Where one turn sends some rows of the set: a few examples, then the rows asked
mevav: [ 22 -24  -1 -10   6 -13  51  12   2  -3 -25  17   5 -46  -9  33   4 -43
  12  25   3   0]
fomiz: [ -8   1  20  10  -1  -5   2 -16   9 -15   8 -14  11   8 -20 -30 -36  16
 -19  60 -21  28]
bimus: [ 24 -12   4  30  20 -12  -6 -11 -16 -25   0   7  18 -15 -12 -51 -37  29
 -27 -15  -5  -9]
duk: [ 12 -55  -4   2  23 -13  -2  -6  26  26   8 -16   0 -18  -2 -30  37  47
 -13   6 -23 -11]
Morif: [ 34 -14   2 -29  -5 -55  -8  22  12  14  14 -37 -22 -33  11 -20   3   1
  16  26 -19  -5]
pof: [-17 -61 -24   3 -21  -2  38 -14  17  -5 -15  -7  37   2  47  -5   7 -14
  15  25 -35  11]
vid: [-10 -55  -5  -5 -34  24  37  -7 -18 -12 -21  -8  18 -45  20  -9  28   2
   1  27  -1   0]
pab: [ 46 -25 -10  -7 -30 -25  19 -23  35 -32  17  -6  11  -4  -1   9 -18   6
 -27 -23  21 -27]
vutin: [ 39 -46  11 -25   6 -20   6 -15   9  29 -13 -34 -30 -18   3   4  10  15
   9  -9 -31 -17]
bami: [-13 -28  14  21   3 -13  35  10  16 -15  -7  -9   7 -12  48  16 -23   0
   3  65 -30  14]
niki: [ 27 -37 -54  36  10 -44  -1 -15   3 -22  35   9  39 -16  10   7  24  -7
 -15   3  -6  30]
kibul: [ -5 -35 -24   2   8 -19  -3 -61 -23  -5 -18  -5   6 -13  12 -37 -26 -17
   4  -8 -52  12]
zet: [-12 -24 -21   0   5 -26  11 -56  36 -12  17   0   6 -25  25  39 -17  44
 -18  33  -6   6]
fab: [-26 -31   7  37 -27 -44  18 -11 -20 -50  38   6  -3  -4  13  19  -3   0
 -26 -13   9 -19]
per: [  8 -35  -1  15  18   3  36 -30  22  -5  36   3  -5  24   1 -15  37 -29
 -19 -26  -5  13]
Sedo: [-15 -25 -41   9  -4  -5   7  14 -28  25  31 -15 -20 -17  10  35   9 -22
   9   5 -31 -11]
zesoz: [-48 -12 -12  -2   5 -24  15 -33   4  -6  42  34   7 -35  19  24   1 -18
  32  -9  14  -3]
mipu: [ -6 -24  15  21  -8 -21 -51 -67  11 -14   5  -6  -5 -25   6 -28  -3 -18
 -19  23  -3  16]
ruf: [-25   0   1   1  38 -51   7 -18 -14 -32  -6 -23  -1  -5  -4 -16 -39  15
 -18  27 -35  38]
tozat: [ 23  15 -10  13  -4 -34 -14   8 -25  -8  24  -4   4 -45  48  15 -13  21
   7   5  23  29]
bipo: [-37 -15  -2   5   4 -40  31 -13  -4 -31  43  10   4   1  -7  48 -14  13
   4 -11  27   0]
moze: [-13  26  11 -10  13 -18  12  -9  51   5   7  33   7 -54  27  -9   6  11
 -20 -16  21  -8]
suni: [-34 -26 -32  29   7 -14  13  34 -23  15  26 -14 -10 -13   4  25  27  -1
 -25   7 -32  -3]
Doful: [-11   6  33   0  10  -8  27 -21 -15  17  13 -15 -46  -3  50   8   1 -10
  -7 -12   3  20]
Mabem: [ 32 -29  -6  34  -6  -3  30  32  20   0  -9  20  46  -8  26 -12 -28   9
   4   6  14 -20]
kufab: [ 11 -12  25 -14   8  14  51  37  30 -11 -16  12  25 -11  16   4  -3 -12
  14 -13   1  -2]
Zudum: [ -4 -14  -4 -15 -34  12 -12 -41  -1  -8 -22  -5  28 -21   0 -45  -2 -15
   6  17 -40  25]
Dofid: [  4  16   3 -39  28  -9  11 -13   2 -18   2  -3  12 -22 -19 -39 -30 -12
  19 -30  -8  16]
Vude: [-12 -26  -8  11   0 -18  50  16   5   1  23  -5   5 -16   1 -12 -14 -17
  -3  78  22   2]
pebar: [ 13   0   3  -6  14 -31 -33 -49  22  18 -12   6  16 -11 -18  -3 -17 -22
   4 -25  28  13]
lur: [-10  -3 -32   0  -3  -8  12  53 -16  17  40 -14   0 -13  -9  14  12 -12
   1  -9   1 -13]
Vuna: [-26 -10  11 -16  -1 -33 -31 -49  17 -21  13 -35   7   1 -11 -10  -1  -1
 -12  18  11  41]
gogaf: [ 15   0  31  20   8 -40 -30 -24  15 -20 -20  -5   7 -11 -22  -1  -7  -1
 -42 -23  20  13]
Leki: [-18 -15  -5  -8 -35 -54  19 -33  31 -17   5  -7 -11 -19  41 -16  11 -44
 -35   6 -24  -5]
mukof: [  1 -23 -19  24   2  21   4  33 -26  21  36   1 -11 -24   0  18  16   2
  -6 -15 -11 -28]
valun: [ 14 -20 -18   4  26 -68  -3  27  26  28   1  -9   9 -30   1 -30  18  22
 -14  22 -22   1]
lifak: [-28 -25  -2  34 -20 -33   8 -24 -15 -15  27  40   0 -40  29   6   7 -33
  -1 -32   5 -24]
tuz: [ 10  22  17 -16  18 -16  12 -12  22   6 -34  16  22 -12 -35   0 -24 -18
   6   4 -24  31]
tikop: [ 23  -7   3  28 -18 -16  -4 -17 -10  12 -44  10  27   8 -14 -26 -39  12
 -29  -4 -10   0]
Zol: [ -8 -37 -16  27 -10 -21  50  13 -13  26 -37  10  25  -2   6  -2   0  11
 -32  12  31 -10]

tozat -> Doful
Vude -> mevav
gogaf -> Vuna
Now find these:
fomiz -> tuz
fab -> bipo
suni -> lur
bimus -> ruf
duk -> valun
zet -> moze
Mabem -> bami

Where one turn sends some rows of the set: a few examples, then the rows asked
zug: [-21 -35  -8  18 -33   6  21   2  -7   2  -8  17  16 -22 -42 -20  -9  16
  30   2 -12  25 -20  29 -28 -17  -3 -28  51 -11 -66  80 -16  -5  -9 -23
 -71   6  42]
zeku: [-24 -48 -20 -12 -49 -33  -9  18  51 -13  40  27  15 -23 -51 -14  17  -3
 -30 -20  11   9  -5  20 -45   8   6 -16  24 -24 -13  30  16 -11  44  46
 -38  38  33]
Lasa: [ 20  -1 -34  24 -48 -15  14  81 -34  49  28  33  26 -28 -30 -65 -10  26
 -16  30 -34  35   9  39 -34  30 -23  24  98 -28 -40  15  16 -13  48 -19
 -19  49  53]
Zota: [-24 -34  -5  21 -41  -3  15  -2  10   5 -19  31  21 -16 -53 -20   3  32
  24   3   0  28 -15  20 -39 -14   0 -27  53  -5 -65  82 -12 -18  19 -30
 -67  12  55]
Zak: [ 23 -17   7  16 -41 -41 -13  75 -24  14  12   8  10 -20  18 -28  15   5
  -7   5  29  33  28  32 -51   2 -12  -3  59 -29   4 -27   0  10  25 -18
  13  10  16]
dafi: [ 42 -29  36  10  -7 -52  12  59 -31 -32  20 -20  37 -52 -29 -41   0   8
  12  20 -12  12   5  58 -41  33 -20  -2  65   4 -23  23  32  14  27 -14
  -1  12  24]
buf: [-16  10 -29   5 -16 -11 -13  79 -23  20  43  31  36 -45  -8 -42 -24  57
   8 -21 -30  41  -4   4 -70 -10 -16  42  54   7 -53  35  12 -12  73  11
 -34  14  39]
Bab: [ 10 -24  -6   2  10 -49   3  33 -34 -27  12 -21  -1  -9 -27 -69 -13  24
  -3  31 -25  44   1  70 -77   5  -2 -39  35 -37 -44   5  21 -11  54 -14
  -1   4   3]
num: [ 14  -7   2   1   4 -39  -6  80 -17 -18  25  19  33 -39  10 -21 -24  63
  -3 -22 -13  26 -10  34 -73  -1  -6  20  37  21 -61  29  19  10  56  10
  -7   2  31]
keke: [-14 -17 -21 -35   4  -6  -7   2 -31 -30  28   4  -2  -5 -47 -74   2  29
  -1  42 -30  44  16  30 -42 -10   4 -19  12 -41  -9  23  29 -22  61  30
 -13  17  34]
nugon: [ -1  -3   3  13 -26   0  10  69   6  75  29  29  22 -23 -35 -61  22  -8
  23  13  23  79  13  43 -46  14 -21 -13  74 -53 -29 -16  25  -8  37   0
 -16  27  40]
rosu: [ 26 -12  13  -8   4  -6   1  66   2   4 -11   7  18 -24 -16 -50  22 -26
  38   0  27  60  -2  87 -52  29 -20 -21  43 -17  -7  -5  33   9  25  -4
 -19  -1  19]
kufis: [-23   4  -2   5 -32 -20  18  18   2  15 -15  29  37 -10 -29  -4  -9  21
  13  16 -12  31 -14  48 -23  -7   2 -36  36  -2 -70  81 -18  -7  -5 -26
 -55   3  58]
zanis: [-17  -6 -45   9 -20 -19   2  31 -32  25  29  19  -1  -4 -40 -86  -9  42
  -9  37 -37  63  10  33 -73  -3  -8 -16  58 -57 -40   8  14 -38  83 -12
 -18  26  32]
lufe: [ 36  11  23 -12 -40 -20   2  29  -3 -37  20 -35   0 -18  -8 -72  39   9
  22 -19 -19  24  13  72 -70  15  13 -23  81 -11 -22  39  28   4  37   2
   1  14  63]
pozut: [-43 -17 -50  13 -68 -34 -13  58  31  37  36  14  17 -15 -42 -42 -10 -26
 -23 -19 -10  21  -7  38 -58   5  -6   0  53 -38 -41  23  -6 -14  31  25
 -47  43  15]
suf: [ 16 -22  -3 -30  -7  36   9  35   9  16  22  50  10 -14 -31 -42  39   4
  12  17  27  61  10  40 -13  16  -7 -15  32 -33   8   2  46   0  36  36
 -22  26  58]
sori: [-21 -12  -7  11 -29   8  18  -1  -4  12   8  24  31 -31 -32   1  -8  25
  27  12 -23  29 -15  39 -20  -5 -13 -26  38 -10 -60  78 -14  -9  -3 -26
 -77   1  58]
Rupos: [-23 -11   5  15 -32 -16  13   3  11  17  -6  35  39 -29 -40  -2   4  35
  21  11  -5  37 -12  32 -38  -2  -8 -34  46  -7 -61  79 -12 -24  21 -40
 -68   3  65]
Lil: [-17   3  -3 -26  -2 -10 -10  59 -20 -14  51  24  34 -36 -10 -26 -19  56
   1 -10 -23  25   4   0 -40 -21   0  32  20  16 -41  42  22   7  45  49
 -12  11  48]
tuva: [  4 -15  -3 -15 -33  -2 -24  48 -31  -8  19   9   9 -26   6 -28  26 -10
  12   5  16  27  36  12 -27  -7 -12  12  34 -20  44 -10   5   6  25  14
  -7   7  22]
nav: [-29 -24  -9  18 -40 -11  23  17   6   9 -22  27  15  -2 -41 -22 -10  22
  12   6  -2  26 -21  33 -30 -19   8 -30  50  -6 -79  80 -20  -8  -6 -25
 -52  15  46]
ruleb: [ 16  22 -15 -32 -58  19   0  20  -5 -14  29  -1  -9   0 -16 -81  46  17
   7  -5 -28  30  23  42 -42   1  22  -6  77 -20 -13  46  29  -4  42  27
 -11  36  90]
Fufef: [  7 -11 -26   9 -53  -3 -23  58 -25  32  16  43   7 -20   5 -37  30  15
  -6   3  19  44  34   5 -47   2 -16  18  62 -36  28 -17   1 -16  60 -14
 -14  24  36]
lili: [  0  -3 -10 -38 -24  -6  -5  39 -23 -18  12  34  36 -25 -56 -58  22  11
   3  38 -18  20  23  11  -3  19  -2  27  38   5  16  48  36 -10  53  32
 -15  35  66]
gobub: [ 29  18 -10  10 -65  -2  11  42 -11  20  45 -18  -7 -15  -5 -80  28  21
   9 -13 -34  38  17  56 -71   9   4 -15 113 -37 -40  28  20  -9  44 -12
 -15  35  73]
kan: [  3 -52 -36  17 -39 -32 -13  41  29 -24  25  -3   5 -40 -24 -15  -5 -14
 -11 -34  -6  10 -25  69 -68  23 -17 -15  41 -20 -27  20   8  -1  34   6
 -57  23  -4]

num -> buf
kufis -> Rupos
Now find these:
gobub -> ruleb
pozut -> zeku
nav -> Zota
tuva -> Zak
zanis -> keke
dafi -> Lasa
nugon -> suf

